In the data rows, 500 means zero.
Here are some numbered points:
np.array([487, 566, 583, 416, 611, 570, 481, 430, 702, 467, 429, 564, 414, 387, 542, 524, 558, 567,
          618, 635, 401, 371, 386, 435, 450, 543, 617, 391, 459, 297, 599, 430]) 0
np.array([522, 580, 590, 328, 628, 384, 500, 563, 761, 349, 621, 309, 463, 472, 455, 752, 554, 492,
          582, 628, 204, 420, 989, 520, 654, 617, 383, 737, 467, 519, 658, 739]) 1
np.array([573, 517, 572, 474, 429, 635, 397, 349, 698, 289, 451, 492, 413, 329, 529, 349, 482, 424,
          430, 537, 554, 321, 466, 550, 521, 387, 718, 474, 543, 480, 374, 542]) 2
np.array([584, 535, 384, 411, 572, 363, 589, 517, 635, 698, 508, 607, 408, 538, 475, 565, 571, 481,
          264, 679, 491, 452, 428, 457, 623, 600, 489, 519, 429, 460, 647, 495]) 3
np.array([628, 651, 593, 430, 473, 569, 613, 222, 334, 619, 604, 438, 538, 545, 476, 705, 453, 578,
          530, 397, 591, 502, 435, 566, 308, 474, 460, 322, 345, 608, 449, 483]) 4
np.array([547, 307, 427, 611, 430, 651, 702, 527, 763, 190, 565, 520, 637, 230, 536, 326, 346, 225,
          614, 596, 551, 545, 358, 495, 291, 597, 602, 447, 395, 401, 414, 369]) 5
np.array([399, 175, 493, 421, 189, 232, 712, 318, 468, 475, 570, 480, 283, 512, 474, 445, 620, 601,
          495, 354, 728, 460, 323, 562, 518, 387, 506, 422, 454, 497, 294, 277]) 6
np.array([591, 313, 415, 522, 323, 461, 396, 743, 394, 552, 593, 420, 665, 539, 371, 366, 430, 449,
          491, 389, 518, 537, 515, 505, 646, 305, 442, 702, 529, 538, 539, 672]) 7
np.array([365, 423, 501, 584, 519, 316, 643, 648, 522, 575, 427, 662, 498, 576, 556, 321, 434, 500,
          535, 430, 612, 453, 387, 490, 572, 526, 509, 585, 511, 403, 556, 532]) 8
np.array([561, 352, 402, 496, 516, 459, 581, 418, 802, 198, 405, 577, 431, 429, 554, 446, 435, 488,
          617, 438, 531, 528, 372, 603, 373, 570, 580, 597, 539, 516, 432, 349]) 9
np.array([577, 575, 557, 494, 530, 618, 598, 326, 291, 538, 529, 418, 467, 468, 456, 709, 527, 639,
          485, 559, 556, 421, 542, 397, 480, 563, 413, 302, 442, 469, 467, 481]) 10
New points follow, each followed by the numbers of its five nearest points above by angle, nearest first.
np.array([427, 620, 397, 611, 500, 524, 354, 798, 500, 508, 620, 434, 523, 559, 576, 497, 494, 519,
          587, 457, 207, 364, 674, 454, 412, 556, 474, 624, 496, 491, 743, 585]) : 1 7 8 0 3
np.array([753, 579, 516, 462, 562, 616, 513, 465, 556, 409, 492, 353, 365, 547, 448, 785, 601, 474,
          424, 552, 429, 450, 584, 534, 465, 552, 539, 737, 357, 563, 400, 566]) : 1 10 4 3 2
np.array([404, 540, 608, 466, 332, 379, 444, 365, 390, 501, 533, 519, 467, 576, 548, 415, 411, 623,
          525, 383, 588, 505, 516, 553, 490, 567, 336, 526, 509, 613, 414, 436]) : 6 4 8 10 7
np.array([517, 477, 518, 463, 484, 511, 634, 557, 601, 370, 490, 518, 553, 344, 556, 398, 561, 505,
          653, 535, 438, 436, 452, 472, 436, 465, 496, 469, 449, 479, 354, 324]) : 5 9 0 2 6
np.array([406, 618, 556, 422, 405, 313, 450, 454, 420, 506, 462, 483, 631, 587, 506, 397, 456, 646,
          667, 201, 464, 664, 580, 459, 515, 426, 512, 446, 451, 515, 387, 379]) : 6 4 8 7 9
np.array([421, 372, 448, 527, 508, 496, 651, 574, 512, 687, 402, 456, 522, 334, 549, 386, 502, 566,
          526, 478, 648, 533, 287, 495, 393, 267, 635, 262, 574, 318, 584, 311]) : 6 8 0 5 9
np.array([448, 466, 620, 526, 456, 338, 464, 400, 264, 462, 343, 441, 602, 481, 581, 345, 477, 680,
          726, 383, 613, 578, 564, 540, 390, 590, 403, 527, 461, 528, 285, 340]) : 6 4 8 9 10
np.array([406, 655, 612, 500, 592, 590, 324, 697, 426, 579, 582, 561, 574, 534, 433, 592, 423, 475,
          457, 629, 349, 633, 614, 496, 596, 569, 424, 580, 521, 614, 584, 687]) : 1 7 3 10 8
np.array([527, 499, 544, 508, 560, 594, 303, 494, 720, 372, 565, 400, 360, 456, 486, 621, 499, 361,
          550, 568, 274, 428, 579, 448, 487, 589, 596, 570, 461, 413, 550, 534]) : 1 0 2 9 5
np.array([377, 663, 469, 436, 602, 639, 369, 775, 495, 622, 748, 682, 503, 766, 467, 748, 553, 393,
          469, 590, 326, 613, 641, 489, 517, 494, 488, 740, 600, 509, 796, 609]) : 1 3 7 8 0
np.array([519, 319, 338, 693, 458, 523, 492, 760, 589, 549, 548, 541, 586, 514, 481, 434, 439, 279,
          305, 566, 481, 456, 628, 610, 579, 374, 471, 707, 586, 545, 478, 813]) : 7 8 1 3 5
np.array([527, 552, 481, 488, 437, 590, 486, 346, 364, 539, 468, 430, 467, 541, 383, 541, 450, 532,
          497, 495, 575, 538, 427, 519, 388, 577, 381, 363, 480, 597, 368, 359]) : 4 10 6 5 9
np.array([543, 584, 428, 478, 533, 406, 352, 595, 603, 439, 573, 472, 487, 481, 413, 688, 472, 547,
          577, 470, 359, 641, 671, 492, 505, 588, 405, 621, 612, 508, 605, 634]) : 1 7 3 9 0
np.array([540, 304, 463, 552, 455, 426, 427, 747, 503, 565, 595, 656, 467, 582, 461, 506, 486, 544,
          515, 542, 512, 598, 636, 526, 453, 462, 499, 679, 585, 520, 445, 631]) : 7 8 1 3 9
np.array([274, 528, 704, 457, 459, 413, 169, 433, 81, 631, 538, 443, 472, 490, 523, 472, 327, 885,
          467, 306, 453, 580, 829, 504, 620, 681, 212, 577, 607, 630, 823, 692]) : 1 7 10 4 8
np.array([373, 597, 581, 491, 466, 759, 460, 337, 204, 731, 412, 406, 575, 453, 620, 482, 460, 557,
          432, 635, 457, 364, 511, 307, 517, 491, 649, 282, 558, 269, 747, 580]) : 10 0 4 3 2
np.array([292, 618, 601, 634, 447, 538, 607, 416, 802, 362, 408, 469, 469, 375, 495, 312, 590, 266,
          440, 420, 453, 374, 525, 530, 554, 465, 523, 703, 639, 367, 320, 589]) : 2 5 9 8 1
np.array([610, 437, 602, 626, 500, 494, 441, 300, 689, 272, 345, 517, 606, 180, 550, 218, 442, 303,
          363, 522, 556, 400, 482, 410, 474, 450, 558, 600, 524, 442, 409, 632]) : 2 5 9 0 8
np.array([580, 597, 554, 496, 484, 542, 370, 629, 486, 567, 608, 529, 539, 464, 395, 607, 458, 597,
          512, 598, 333, 556, 617, 564, 499, 504, 561, 616, 530, 620, 732, 626]) : 1 7 3 0 4
